In the data rows, the value 128 means zero.
Here is a table of points, one per row:
[141 170 135 133 112 111 101 182 128 121 141 117 104 172 140 144  90 145
 120 151 106 132 220 215 174 255  56  81 186 123 152 225 176  71 145 129
 105 132 143 165  66  93 115 128 157 125 180 171]
[ 76 130  85 113 134 186 147 255 131  76 154  97 176 164 107 145 119 123
 159 140 124 129 106 101 121 119 149 113 133 162 154 131 140 119  95 129
 124 142 146 134 171 141  86 113 165 162 112 151]
[166 134  84  51 188  94 168  71 112  49 107 106 158 181  85 126  96 123
 156 156  39 170 169 172 146  36 146 163 138 117 124 108 151 143  86 126
 174 105 120 126 164 110 129 173  76 140 130 138]
[111  59 160 119 162 164 193  85 116 120 126 109 156 152 191 126  29 159
 144 121 154 146 191 106 141 161 141  84  77 161  87 146 152 110  85 137
  40  42 144 146 161 105 152 102 147 119 109 173]
[107 118 128 102 129 122  74 115 139 142 129 182 167  91 133 156 103 231
  89 117 106 184 116 100 105  73  75 101 162 196 138 104 186 176 199 142
 120 107 165  97 120 130 119 221  74 124 142 162]
[213  36  81 182 116  98  62 129  88  21 154  35 189 155 165 101 131 141
 135 177  90 100 119 105 129  67 131 163 122 180 132 145 126 144 148 143
 116 142  83 121 133 152 127  78 160  51 141 165]
[ 52  89  60 127 132 139 161 129 113 151 125 128  87  93 110  77 115 180
 124 132 142 116 227  98 114  99 127 137 178 126 111  93 105 135 112 106
 184 251  89  83 173  29 144 155 127 174 127 140]
[160  99 127 162 135 107 132 170 145 138 110 167  66 148 106 148 153  76
 110  75  86 126 146 133 128 151 118  80 122  70 200 188  76 221 128 100
 143  52 136 144 212 152  61 145 132 172  72 134]
[ 73 206 125 131 106 113 123 102 137 117  93 182 118 144  99 115  95  89
 135 132 131 132 148 117  86 110 176  90  75 255 121  91 137 143 138 113
  59 128 123 152 163  66  35  40 122 137 151 146]
[119  80 131 105 206 158 109 126 122 125 123  14 139  98 152 143 189 131
 116 118 188 128 123 106 152 197 127 137  69 169 151 123 118 103 139 109
 181  64 109  93  97 136 129  93 101 162 118 103]
[105 124 139 102 118  91 102 112 129 115 229 157 120 159 149 144 115 131
  96 157 125  77 143 142 208 189 155 179  31 198  88 172 142 216 104 157
 178 220 106 118 133 208 127 177 149 153  84  67]
[100 139 189  97 171 128 187 121 113 123 129 182 127 130 159 168 185  76
 105 132 121 108 156 149 141  94  97 120 151 141 140  80 131  82 129 255
 140 131 131  80 109  94 199 120 127  95  83 124]
[ 91  94 101 155 137 150  70 123 177 113 106 124 149 149 163 132 149 155
 123 184 187   0 143 121 170 113 155 110 109  45 144  61 157 146 195 104
 127 152 101 188 111  94 111 155 140 138 124 112]
[152 102 145  41  92 151 121 122 144  97 102 150 101 110 131 156 116 141
 255   0 160 131 120 120 153 170 163 127 143 162 151 141 110 149 132 114
 119 235 140 100 119 143 135 135 128 114 140 154]
[ 95 155 151  91 102 205  78 134 120 144 166 115 153 202 107 130 129  84
 126  90  61 130  99 118 131 171 218 125 199  85  65  97 130 123 154 198
 216  91 152 157  98  99 104 144 100 102 119 191]
[129 142 118 131 111 104 150 126 106 117 147  87 161   0 149 255 109  93
 129 121 106 142 162 100  64 153 137 176 179 133  95 156 134 140  91 138
 166 100  85 161  83 123 120 157 178 111 145 141]
[123 145 150  97 131 157 160 129 120 203 183 105 108 150 200 206 113 183
 120 153  84  80  89 117 176 102 108 154 147  48  89 111 133 139 122 148
  71 158 124 110 173 126  76 102 199 121 137  99]
[227  77 132 142  78 136 150 149 139 162 116 129 115 123 132  56 174 137
  76 131  63 152  40 148 109 248 145 175 126 154  73   3 117 121 113 129
  95 162 109 119 145 133 137 152 195 136 196 115]
[154 131 147 132 154 255 101  90 127 104 152 130  65 170 116  98 113 189
 122 139 159 165 114 143  54 189  83 114 135 132 135 118  67 137 108  94
 223 143 103 192 105 140 203 103  99 132 125 136]
[113 155  97 169 124  95 164 104 116 103  84  66  80 149 104 144  80  89
 154 148  87 185 134  23 145 205 116 163 109  51 175  88 148  87 168 110
 133 155 117 128 136 131 163 118  95 148  73  66]
[101 143 155 102  60 178  81 119 113 111 114 126 182 109 152 147 136 137
 167 180  56 104  68 136 179 155 121 202 113 142 208 170  62 135 124 131
 100 118 153 115 175  18 145 128  66  78  71  60]
[ 89 130 122 191 130 146 194 109 120 108 122  90 147  98 193 110 121 116
 110  75 106 147 135 255 118 115 210 129 118 117 152 118 122 102 255 133
 131 163 133 131 140 203 123 119 134 120 100 108]
[142 157 158 255 149 117  90  95 135 146 173 117 175 159 128 122  66  49
 143 114 140 132 112 112 114 131 111 130 152 157 149  72 112 122  91 172
 103 158 148 116  44 120  76 172  86 250 129 175]
[143 165  70  92 152 111 197 107 138 156 156 158 133 113  88 135 114 141
 101 159 133  69  98  99 157 178 204  84 181 209 135 113  78  76 104  47
 202  53 230  55  95 159 135 109 133 110 110 138]
[151 171 160  92 100 162 102 124 118 104 101 157 147 152  54 185 250 161
 138 160 174 118 159 127 106 124 109 200 135 108  74 117 172  92 128 150
  74 136 103  85 132 208 117  60  90 184 104 101]
[ 75 123 212 129  99 139  90  83 141 140 123 116 134 174 128 194  84 104
  85 183 154 141 145 139 115  93 152 120 179 125 152 135  76  56  96 101
 158 170 138 106 235 217 122 111 128 103 193 167]
[131 135 177 109 108 103 221 139 141  62 142 161 200 145 161 119 107  80
  13  71 165  93 112 100   7 128  92  70 118  75 144 146 154 180 101  87
 173 172  81  96  98  81 101  99 116  88 108 139]
[114 149  67 100  88 110 116  89 117 183 108  96 144 108 109 162 119 185
 103 126 179 197 120 127 149 146 137  74 128 121 227  28 140 148  95 173
  84 130 108 185 138 182 101 143 145  72  71 159]
[169 172 158 159 103 159 154 153 133 149 129 157 143 119 122  89 176 194
 167 208 116 164 112  98 112 166 179  90  85  99 170 174 241 152 171 103
 142 126  87  28 142 132 143 148 131 116 104 183]
[118 128 155 133 228 102  87 138 137 114 183 129 110 167 109 159 210 100
 125  88 139 206 118 119  98 141 107 121  46 142 113 108 150  61 137  64
 136 120 153 127 169  72  93 237 175  80 126  58]
[ 62  66  79 149 149 170 146 127 143 117  77 180 134 105 114 155  34  92
 139 152  77 137  39 195 168 149   0  72  68 116  91 112 177 116  81 127
 140 161 127 107 124 172 134 115  91  93 146 128]
[ 83 158 129 161 141 139 140 131 110 129 133  38   0 125 134 100 116 146
 100 135 124 125  90 143  78  75 190 139 124 137 133 224 110 122  46 155
  31 150 100 126 115 126 142 157 111  99 103 148]
[ 76 141 164 171 123 145 157 157 129 126  71 125 122 107  66  94 113 150
 123  98  86 103 133  89 129 128 136 151  97 131  60 129 142 136 106 166
 123  87  84 117 126 169 100 180 139 165  68 216]
[ 83 135 119  87 104 113 120 175 129 146 136 202 167 151  99 122 110  45
 148 157 146 166 112 135 119 111 168  88 105 112 160 115 110 156 107  98
  92 107 105 128  67 107 255 147 224 139 165 173]
[185  90 148 143 201  63  86 230  99 192 107 161  28 126 186 158  56 140
 147 140 133 137 118  96 103  82 190 164  93 105 161 100 197 142 143 178
 208 149 205 123 108 131 137  59 109 108 156 120]
[ 90 134 133 204 131  76 109 146  96   0 153 196 104  96 187 105 157 224
 111 123 176 167 119 117 132 158 147 138 155  80  90  73  80 179 105 134
 122  73 205 149 127 132 155 136 126 111 177 118]
[139 119 138 197 220 121 132  79 117 135 106 130 138 126 138 145 221 175
 157 121 106  74  61 184 139 131 118  85 214 157 156 174 157 136  95 125
  93 168 140 109 154  95 154 128 147 217 155 127]
[104 176 144 154  93 133 101 184 107 166 133  98 119 132 225 120 156 157
 170 133  69 113 141 151  99  59  81 157 175 184  76  87 163 100 136   0
 146 114  96 182 121 139 169 100 129 127  31 102]
[132 146  89  53 192 158  75 120 108  88 216 150 136  86 126  84 111 137
 149 150  81 123 131  92  98 141 145  52 143  94 132 154 125  59 159 186
  83 146  28 147 127 166  69  92 115 153 164  48]
[102  79  59 127 145  83 158 178  96 168 117 216 156 144 126 100 160 145
 131 144 185 127  78 152 114 122 159 190 169 143 120 199 110  62 142 168
 130 152 112 214 122 146 121 138  99 147  72  94]
[120 139 158 122 168 169 121 179 111 117  25 135 157 106 122 134 126 122
  97 146 135 174 129 160 215  96 189 151 146 106 105 133  98 140  90  45
 111 146  91  95  16 109  17 132 118  84 159  85]
[189 155 161 141 130  65  66 155 101 175 145 134 165  99  54 155  39 124
  66 125 141 116 125 136 110 123 158 136 115 109 120 137  95 117 153  65
  61 131 111 119 148 126 222 157  57 164 145 129]
[141 158 147 110  63 122 101  89 106 125  13  79 178 151 213  77 135 122
 106 142 144 151  86  48 130  71 123  87 127 123 105 220 159  71 106 157
 160 159 169 158 146 161 132 187 166 200 147  49]
[ 54  90 144 142 128 173 124  85 116 166 111 136 118 151 125 132 106  93
 221 134 160 115 118 135  91 113 111 207 149 137 178 132 137 177 167 129
 156   2  69 103 122 164 138 138 191 166 236  74]
[101 123 128 175 104 104 112 122 124 181 145  88 135 148  85  75 162  94
 143 108 134  85 172 133  88 167 140  76 191 148 133 127 163 179  67 140
 109 102 150 102 102 143 158 161  85   0 132  15]
[ 83 107 109  50 110 108  35 100 129 136 151 100 113  60 128  50 114  94
   7  68 128 164 122 182 166 121 126 128 135  98 124 134 173 136  93 141
 142  47 140  78 135  93 151  69 152 198  93 148]
[166 253  68 148 112  90 140  71 115 111 107 139 121 135 156 130 132 100
 157 143 163 137 139 161 142 159 137 177 134 126  77 131 197 176 131 137
 171 137 131 178 182 108 120 103 151 142 137  88]
[255 186 132 123 131 162 120 137 144 101  69 184  90 158 123 121  44 173
 127 131 162  99 147 166 112  98  87 131 148 149 135 116  71 115 154 169
 114 101  91  99 104 128 109 132 182 129  65  47]
[119 188  80 159 124 114  71  73 136 118 148 182 104 103 175  93 176 108
 163 148 106 109 130  92 132  76  74 180  86 113 134 168  62  68 168 108
 130 150 140  80  83 167  99 120 189  72 108 205]
[136  80 163  91 147  94 156 137 117 141  87 100  69  77  79 106 182  42
 106 252 180 176 117 127 104 168  93  64 149 167  91 125  68 205 203 156
 163 132 143 151 155  92 124 130  97 101 145 181]
[121   0 142 112  95 120 121 106 124  77 115 171  80 116  87 155 107  72
 102  97 117  95 136  56 151 149 118 116 213 136  86 140 187  96 189  96
  42 120 164 110 129 143 144 117 135 127  89 122]
[144 118 188 127 139 128 103  98 125  93 118  91 154  92   0 147 138 118
 151 100 114  85 139 171 132  86 141  87  99 105 151  86 146 122  79 120
 159 164 162 189 117 118 146 115 189 122  56 166]
These points spread out most along one direction. How many in every 100 of the points above lie lower along it than each point below? Round to a whole number. More than half of the points above lie lower than the first one.
[125 128 122  29 190  87 142  44 120 177 101 110 131 204 136 139 159 152
  94 108  80 120 117 104  88 150 132 162 106 106 130 150 106 181 148  90
  81 155 138 172  56 128 150 123  97 118 159 180] 60
[162 126 134 170 168 150 155 102 103 158 136 192 144  62 145  90 184 118
 123 118 117 156 150 101 125 141 134 156 111  94 156 138 119 145  87 100
 108 153 170 175 149 143 135  22 104 121 161 122] 40
[170 111 103 232 110 162  95 110 111 213 146 166 147 128  64 172 144 195
 114  82 138 170 134  98 182  71 134  98  80 144  62 208 104 133 182 154
 192 134 102 164 152  71 159  86 167  90 138  87] 29
[150 106 109 111 146 115 146 131 126 169 147 137 176 162 156 101 102  97
 154  88 246 142 130 150 148 158 100 194 173 103 125 142 153  80  88 125
 120  94  68  92 185 101  97 159  83  73  86 214] 62
[175 119  55 140  78 255 202 129 116 121 202 116  95 166 139 156 157  39
  82 116 167 160 139 117 155  31 112 118 138 136 146 109 148 181 137 114
  79 121 174 116  96 115 134 152 103 168 134 136] 65
[131 118 110  98 124 157 125 168 124 160 123  78 210 107  93  96 102 163
 168 156 156 130 176 172  49 136  98 202  84  73 100 163  88 149 149 149
  74 169 255 106 121 130 114 138 167 140 117  80] 29
[152 198  44 110  93 130 126 172 115 118  78  90  85 105 110 164 140 109
 121  67 141  26 113 156  91 138  98  96  53 116 122 108 122  86 116 152
 148  78 137 117 181 131 153 166  64 115 233 173] 67
[117 166 143 114 108  21 163 125 129 149 180  74 116 147 114 111 120 147
 245 123 175 152  57 133 168  85  76  36 149  80  54 103  75 166 161 109
 118 114 124  93 113 136 116  85 118 148 119 117] 46
[159   0 143 129   0  72 149  98 109 153 138 161  86 136 167 153 181 163
 172 164  94 142 175 171  93 117 158  93  60 111 130 113  97  70  73 117
 168 104 126 128  74  96  69 136  72 182 147 108] 42
[ 81 150 164 143  91  52 208 158 115 119 153  90 136 168  46 101 138 180
  69  87 107 122 124 117 175  88  51 187 121 164 226 126 135  99 150 150
 147 123 121 141  93 117 109  74 151 120 207 125] 46
[179 141 207  66 135 140 175 120 127 131 182 144 105  51 112  29  82  97
 157 144 142  68 125 112 176 101 109 141 108 138 157 116 144 124 121 110
 141  95 140 202 153 123 107 210 121 114 156 184] 75
[139 121 120 140 132 115 136 128 255 121 135 110 136 112 140 136 131 138
 140 132 117 151 126 129 121 103 142 163 146 131 120 152 136 110 116 151
 116 113 127 158 124 126 147 100 106 130 134 115] 31
[151 150 127 143 143 114 122 186 125 158  89 132 181 121 214  88 197 107
 110  99  93 133 227  65 192 137 111  85 113 130 126 113  23 158 129 141
 130 111 102 136 152 170 171 123  93 142 159 124] 38
